128 stands for zero in the data rows.
Some points:
[141 181 131 109 117 162 165 126 195 120 139 130 161 103 126 166 135 135 168 110 173  92 165 200 138 125 207 150 201 165 119 127 141  74 120  78 145  93 102 172 139 115 144 145  97 142 102  60]
[ 82  92  84 148  77 103 127 143  88  87 159 139 161 101 157 126  95 116 111 132 121 128 124 120 152 170 152  88 130 142  94 132 186 145 131 154 167 120  94 163 135 127 124 128 130 106  62 118]
[121 132 133 156  89 125 158 148  89 119 110  97  96 159 147 126 138 130 102 149  97 112 177 194 126 108  73 123 104 134  94 105 151 104 147 167 101 159 204 124  67 132 124 117 117 144 134 105]
[169 177 103  83 160 125  88 136 100 122  83 104 174  90 209 132 137 135 219 114 144 100  99 146 114 107  77 163 121 172 105 136 140  89 162 121  29 141  94 122 134 114 138  81  99 134 145  79]
[124 131 126 123 121 139 129 110 107 148 117 160 142 164 179 118 149 112  73 173 142  96 118 130 123  91 112 222 213 113 114 121  62 141 155  69 123 126 153 138 139 125 135 136 138 107  92 138]
[ 97 116 154  84 118  84 125 139 196 140 106 149 109 173 155 158 116 145 176 128 134  56 171 124 124 173  58 126 126 139 126  82 145 129 141 164 111 172 122 118 100  87 105 152 151 184 115 151]
[149 110 136 138 124 133 164 146 165 113 128 134 140 131  90  80 146  92 162 106 141 151 106 128 167 109  94 133 158 127  11  92 154 109  59  50  83 138 113  67 103 170 165 143 168 106 126 136]
[107 161 156  73 130 209 139 115 192 135 173 108 172 121 128  80 141 103 113 149 152  76 148 103 111 130 122 126  57 150 109 141 121 172 167 104 127 127 157 120 131 140 127 160 102 136 122 127]
[130 137 209 108  99 142  86 169  81 145 181 134 133 132 128 111 138  68 141 117 133  95  49 114 121 184 125 155 110 114 164  90 186 148  91 138  91 130 143 177 164 146 104 134 122 139 144 123]
[131 121 170 139 135  81 154 146 122 157 133 154 184 154  95 164  90 162 129 165 129 237 113  82 128 116 137 115 138 145 113 104 163  97 229 111 170 142 162 113 130 124 114 122 117  90 139 112]
[181 115 161 136  98  16 148 110 152 134 139 170 110 122 116 100 123 110 144 128 145 163 108 155 119 133 136 153  64 107 114 142 131 119 122 103 120 149 127 118 158 134 159 144 138 110  81 143]
[130 176 105 135 107  99 167  97 155 140 170 159 116 121  92 122 140 103 124 127 147 165 126 154 135 148 113  92 127 108 148 223 120 124 163  99 135 177 134 122  93 128  97 108 168 159 112 103]
[ 62 166 192 129 201  98 188 109 168  43  86 130  82 127 148  82 149 134  86  95 150 122 155 102  92 140 143 146  93  86  99 112 121 104 192 101 140 121 151 129 125  88 113 119 121 140 163 149]
[160 140  77 144 105 101 139 115 107 110 136 140 136 135 144 133 122 143  89 221 107 110  83 121 128 120 237 148 123  77 142  98 147 101 119 115 156 126  72  85 127 110  91 153 149 237 194 178]
[ 89 131 131 141  99  67 112 106 129 125 133 114 116  70 114  93 140 156 174 158  92 132 131 126 139  85  98 118 137  95  95 145 167 109  73 125 143 128 127 196 187 135  65 148  64 177 145 196]
[127 132 112 147 110 159 112 175 113 129 125 126  94 145 128 110 148 130 145 146  96 135 161 170  98 103 142 153  48 127 124 138 145  98 163 136 167 191  97 123 236 145 168 173 129 102  47 160]
[ 93  86  87 107 167  88 118 132 130  82 196  73 121  98  84 139 144 133 143 169 148 170 138 135 111 139 160 168 103 127 134 121 181  96 165 151  31 114  92 133 141 107 145 115 132 167  85 113]
[152 128 127 151 142 120 121 137 135 157 128 155 168 149 140 149  99 151 105 112 112 116 149 120 175  94  77 107  77  66  91 119 125  93 134 205 138  69  83 184 122 132 141 126 142 102 136 135]
[141 146 108  89 159 143  87  83 107 155 149 216 129 141 124 101 162 134  93 118 151 130 171 145 179 154 142 106  87 224 115 141 168  99 142 160 140 122 145 138 146 160 117 127 144 178 161 197]
[121 124 179 101  93 186 122 176 159 107 117 163 150 128 156  51 108 115 132 123 127 162 160 121 114 151 171 153 136 139 197 140  77  85  88 142 142 161  75 135 102 125 107 127  94 134 146 138]
[103 175 146 158 128  68 155 177  89 142 124  87  63 126 157  57 165 144  74  19  78 165 133 106 129 119 128 133 173 120 152 116 127 129 141 155 123 128 124 117 150 142 132 130 135 161 103 100]
[180 124 149 141 103 130  83 150  98 103  72 138 190 111 132 110 182 148  82 125  98  61 149 218 108 154 174  47 154 125  87 126 122 132 162  83 113 101 144  93 143 123  62 170 105  91 115 111]
[126 134 101 146 172 110 176  97  96 153 135 149 136 145 125 192 185  71 145  98 126 168 111 146 112 136 119  76  98  99 121  86  72 116 114  81 124 119 114 153 184 100 130 112 109 158 128  98]
[ 92 145 181 146 130 164 140 165  88 123  96 104 108 150 145  96 155 153 121 108 158 194 120 123 127 168 128 115 166 150 105 132 110 117 114 155 123 115  97 115 136 132 123 143 132 140 121 134]
[ 91 133  88 110 130 180 145 111  97 125 233 116 155 143 112 136 135 140 121  53 109 129 168 148  96  51 127  99 104  63  88 102  96 118 134 134 114 120 108 156 105 121 118 139 118 129 134 126]
[113  90 129 132 110  36 117 100 105 138 163 156 138 198 156 100  97 143 146  79 126  93 117 155  88 126 141 107 129 160 129 176  82 157  79 124 119 142 140 138 136 154 113  97 108  91 178 115]
[122 135 116 118  75 127 168 116 131 101 137 144 120 133 130 146  82 121 157 147 159 146 133 100 142 182 110 106 113 117 168 154 138 124 120 146 108  84 151 121 156 121  90 160 148  90 122  88]
[159 145 106  41 114 150 181 143 105  85  77  87 131 163 124 153 112 128  91 119 115  94 160 125 146 219 139 167  90 137  76 120 121 176 119 143 125 143 117 169 117 161 160  71 114 122 125 134]
[141  84 168 142 125 161 139 118 157 153 176 165 113  66 149 144 111 203 145 124  49 146 149 155 140 146 106 174 179 142 111 126 149 168 157 103 129 114 110  90 121 125  99  98 116 156 148 140]
[ 84  95 132 143 146 166 114 135 131 134 121 131  98 152  97 153 131 180 121 129 176 177  96  81 141 147 100  95 116 104 144  94 153 137 119  55 107 141 126 136 113 130 189 179  74 156 139 174]
[139 208  98  87 105  86 122 134  95 141 149 160 129  90  89 197 118 123 140 117 115 135 101  72 110 104 116 158 144 170 121 138 124 138 142 151 144 171  97 153 113 153 114 157 145 115 123 148]
[ 99 160 121 141 108 121 117  67 104 150 107 170  94 144  65 147 117 137 161  86 134 107 183 118 121 105 151 147 124 149 145 121 149 115  97 148 115 117  86 106 120 132 136  71 153  43 132 138]
[127 127 149 102 134 187 161 114 141  86  81  96 131 135 169 136  68 108 129 140 161  71 159 116 146  56 108 115 195 132 171 115 164 224 127 120 147 101 139 148 215 108 104  77 123 127 151 129]
[ 87 225 240 161 125 120 135  98 111 146 124  88  95  85 153 157 135 101  98 169 129 141  98 147 127  90 153 103  83 131  97 116 106 123  88 111 130 130 172 136  47 162 150 102 122 126  89 160]
[222  84 162 170 156 129 124 119  95  77 147  77 123 117 129 141 158 120 148 101 182 121 117  77 159 150 147 182 119 123 144 146  78 153 154 156 169 182 108 203  79 114  79 133 126 134 100 128]
[116 121 143 107 162 144 149 105  77 141 116 136  88 127  70 127 126 128 139 126   2 118 115  97 119 169 112  96 128 164 181  95  87 135 111  75 124 116 104 127 110 121 100 138 116  82  97 132]
[ 92 157 128 122 118 102 104 153 161 174  88 139  82  85 157 130 157 170 153 183 164  83  84 118 166 125 157 132  83 112 163 129  94 151 170 146 104  55  82 124 112 155 168 129 140 101  86  91]
[116 124  97 162 131 128  83 114 120 165 148  98 134 108 129 144  92 123 129 107 136  96 157 118 107 174 110 142 151 139 141 120 108 101 149  75 126 168 151 147 100 116  94 145 138  88 120 180]
[141 115 114 108 111  72  53 201 109 121 114 128 168 186 147 142 106 103 174 134 100 167 163  40 100 103 148  83  95 139 165 150 108 130 104 129 101 135 133 150  78  94 152 128 162 148 104 131]
[ 65 148 139 106 112 117 146 137 129 113  96 135 226 114 117 149 167 136 124 126 122 162  98 170 170 134 130 168  83 125 161 104 169 200  61 153 141 200 141  88 117  50 177 134 142 126 108  81]
[129 127 144 115 172 132  67 105 144 129 102 104 134 150 120 203 152 113 159  99 148 124 113  94 114 119 145 132 123  77 128 141 171 119 128 119 191 152  91  92 110 248 118 123 131 127 164  87]
[115  74 117 158 140 138 149  53 158 127  82 135 196 106  80 110 123 138  99 124 130 114  84 153 198 119 173  94 206  90 179 126 135 136 177 180  51 189 122 164 132 152 156 133 124 116 136 147]
[176 104 103  99 111 134 167 119 171 104 126 148 155  75 165 129 108  52  85  81  55 106 130 107 133 107 115 140 174 148 139 135 134  98 144 106 146  75 105 114 116 145 184 184 137 128 117 119]
[132  77 172 153 177 140 176 156 142 118 190 187 121 167 150 178 201 142 145 116 117 128 136  81 129 104 101 131 137 197 176 128 156 170 107 150 126 113 150 110 124 141  91  96  57 130 125 137]
[127 126  55  71 124 150  98 155 139  87 130 127 100 113  81  64 180  96 111 146 147 101 111 124 140  81 127  92 157 118 119 106 114 157 135 112 158 115 133 135  72 121  85  93 154  82 143  96]
[137 124 123  93 161 126 155  74 105 114 132  99 147 127  82 127 149 129 106 147 173 170 111 177 120 114  83 128 160 147 187 121 116 155 143 183 114  53 122 101 118  89 111 201 120 118 164 103]
[117 146 137 217  99 174  90 122 169 101 152 201 124 160 102 137 150  92 107 129 156  99 117  81  56 183 104 146 169 108 121  93 143  82 123 170 111 111 143 119 128 112 120 117 148 108  88  89]
[121 134 138 178 118 122 112 190 148 110 128 142 108 160  84 154  93 100  50 116 132  77 118 132 160  67 157 121 111 183  97 131 108 151 190 107 125 120 122 160 157 116 135  93  87 154 172 122]
[146 136 134 128 170 145 146  90 153 115 130  95 202 121  63 119 151 139 164 134 121  78 100 125 101 107 112 130 168 119 165 126 112 126 117 166 172  72 174  68 117 107 140  77 106 156  48 211]
[126 125 146  98 255 138 105 144 146  94  91 179 128  90 125 127  23 114 122 158 121 138 116 139 158 127 126 138 104 104  78 117  86  93  99 163 126 174 151 120 172 134  89 128 143 137  92  90]
[155 137 106 148 154 124 160 114 114 186 107  96 156 205 158 108  77 122 144  99 121 123  92 100 121 137 185  83 126 140  87 171 200 159 140 145 130  49 101 173 104  66  74 180 125 157 112 143]
[124 143 106 222 101 160 167 173  91 107 109 163 149 117  73 107 123 169 156 109 151  93 115 151 191 154  71 138  78 118 191 122  99 119 145  69 150 110 158 144 126 146 124 135 204 184 136 117]
[115  87 150 135 111 143  82 109 184 187 133  86 138 115 129 136 111  61  74 104  89 168 142 169 138 128  95 119 104 120 175 129 125 136 154 124 124 144  98 112 133 132 109 116 178 135 120 140]
[146 115  67 148 112  57  79  76 117  94 125  97 110 120 148 145 132 167  74  92 119  71 116 119  88 112 146 106  98 167  69 101  78 129  41 134 118 149  88 106 121 158 111 188 125  94 161 172]
[ 80 126  97 114 123 188 144 138  75 139 107 200 120 137 196 157 131 118  87 125 136 119 110 118 132 106 141 122 124 104  94 255 122 138 113 133 109 132 139 103 125 118 135 125 132 137 111 150]
[130  88  88  77 140  89 124 198 137 169  95 132  78 124  72 148 135 161 108 132 129 111 148 129 166 100 157 167 181 105  77 153 137 139 112 199 145  89 159 146 116  96 102 131  47 166 126  89]
[105  99 129 132 160 122 150 128  97 138 146 128  80  41 140 154 123  96 187 142 114  91 101 116 108 196 142  90 138  92 126 119  94 108 172 180 169 154 142 117 119  86 255 109 109 134 200 134]
[123  89  48 140 154 123 137  96 178 107 139 112  91 107 219 162 123 147 119 125 135 197  89 159 157 133 151 112 116 160 146  37 109 103  95 151 167 106 226 150 116 161 103  75 105 109 117 164]
[136 171 106 126 174 145 146 140 161 131 124 143  98 166 137 143 134 107 140 197 140 155 167 174  97 149 102  79 171 117 165 149 149 223 121 121 141 165 107 152 125 160 140 167 127 128 131 132]
[121 135 113 146 142 127 116 157 178 111 119  94 138 148  83 137 113 135 144 119  83 178 126 136 124 175 152 140 169 146 156 162  88 205 122 114  79 102 129 128 150 116 160  86 135 146 115 124]
[191 162 112 140 122 135 170 111 122 162 163 115 171 187 126  71 114 168  63 202 120 125 187  58 180 127 151 125 118 118 143 108 123 110 113 132 106 147 131 115 130 137 157 112 107 109 139 111]
[139 148 116 147 123 157 163 130 124 168 127 107  81 147 129 107 111 158 140 119 113 109  80 117  53 116 145  95 134 137 160 100  96 146 113 150 107 169 131  73 139 178  85 121 151  97 135 136]
[125 125 104 116 112 103  52  85  51 105 103 138  88 160 178 103 125 136 139 134 122 144 164 108 146 111 131 146 140  99 149 106 144 142 164 101 137 114 149 107 127 122 146 126 118 134 118 117]
Along one direction, these points spread out more than along any other. Take the direction at right angles to it along which they spread out most. Go by this last direction. How far along it is each point below, from 0 to 99? 50 is the average, and the first point above lies past it. One standard deviation of the points above along it is 16.
[142 144 101  85  84 116 133 213 133 152 115  95 149  71 118 130 130 104 118  79 229 124 143 143 139 109 146 100 130 112 152 106 126  56 135  78 128 160 161  59 147 141 136 159 155  80 136 178] 47
[ 81 132 112 138 136 109 103 129 139 123 123  80 128 157 103 106 115  98 173 170  85 131 100 119 164 114 138 168 126 197 110 168 108  46 128 135 175 126 141 140 133 153 156 208 129 184 160  72] 47
[ 81 134 148 144 163 125 138 142 154 168 133  79 129 125 161 115 219 115 102 148  98  95 146 122 162 149 143 156  94  86 119 149 142 131 117 112 156 130 158  87 150  65 129 106 169  87 209 120] 45
[ 75  93 137 133 159 105 170 186 115 140 122 107 127 169 159  69 181 104 128 199 145 109  78 196  87 132  97 137 124 117 123 106 143 100 165 133 178 122  79 162 105 129 141  78 151  54 168 175] 44
[138 179  97 229 137 141  88 140 137 117 121 108 129  95 126 172 128 110 138 155 130 195 177 129 171 171 102 145 118 117 101 150 122 139 112 130 120 111 112 122 136 111 112 125 104  98 155 142] 41
[177 143 159 112 143 134  87 161 139 102 108 122 133  82 139  80  90 255  81 106 103 129 105 115  49 119  49 137 127 145 145 203 230  84  77  83 160 132 124 182 161  94 194  96 130 115 142 106] 50
[134  76 161  88  98 175 131  88 136 133 116 120 116 124 126 160 182 160 157 145  99 163 139  97 122 114 180 144 141 124  98 132 119 103 126 119 104 141 186 209 165 130 125 146 244 112 143 124] 45
[132 146 134  98   4 167 103  99 161 157  94 134 170 106  98  90 121  84 169 113 151 208  97  87  87 147  99 129 118 121  83 115 102 149 150 154 149 114 134 129 144 121 116 101  92 145 159 137] 41
[190 131 135 170 160 151 108 165 116 135 166 168 116  99 127  82  77 136 176  90 121 141 185 163  75  89 153 131 139 144 112 103 152 255 103 150 106  86 178 122 106 132 168 162 162 128 156 142] 57
[134  54 110 168 102 145 180  99 115 140  27 138 102  98 131 125 134  94 124 118 131 121 146 123  77 103 121 137  67 155 159 129 163 129 129 119 108 143 114 114  60 145 108 123 110 124 145 119] 49
[163 108 147 145 127 146 107  72 148 131 182 117  86  99 157  93 105 145 169 141 137  97 113 104 195 110 129 109 146 137  85 157 150 130 126 124 145 163 126  93 146 115 119 119 112 136  82  79] 54
[203 126 138  90  91 161  74  93 145 132 147 120  61 204 130 154 117 129 129 118 120 141  71 176 149 125  86 115 131 120 171 129 118  89 108 111 129 143 124 118 115  30 170 139 107 112 124 152] 45
[153  94 113 101 151 126 110 106  95 227 112 120 145  94 100 147  97 102 112 133 182 122 153 127  86 140 140 182 161  99 158 144 126  92  65 120 118 104 138 131 138 155 140 118  97 152 103  71] 51
[104 120 136  96 115 123 142 144 116  70 180  88 135 161 122 191  89 139 143 117 129 132 101 148 137 159 121 157 122  75 174 164  97 107 158 129 108  91 163  48 108 210 116 121 124 105 161 157] 38
[139  74 157 103 101 110  95 110 104 115 165 100 124 112 134 150  96 158 117 174 175 129 193 147 125  96  90  76 156 164  88 100  63 141  97 142 157 125  85 112 166 155 138  93 178 186 100  85] 59
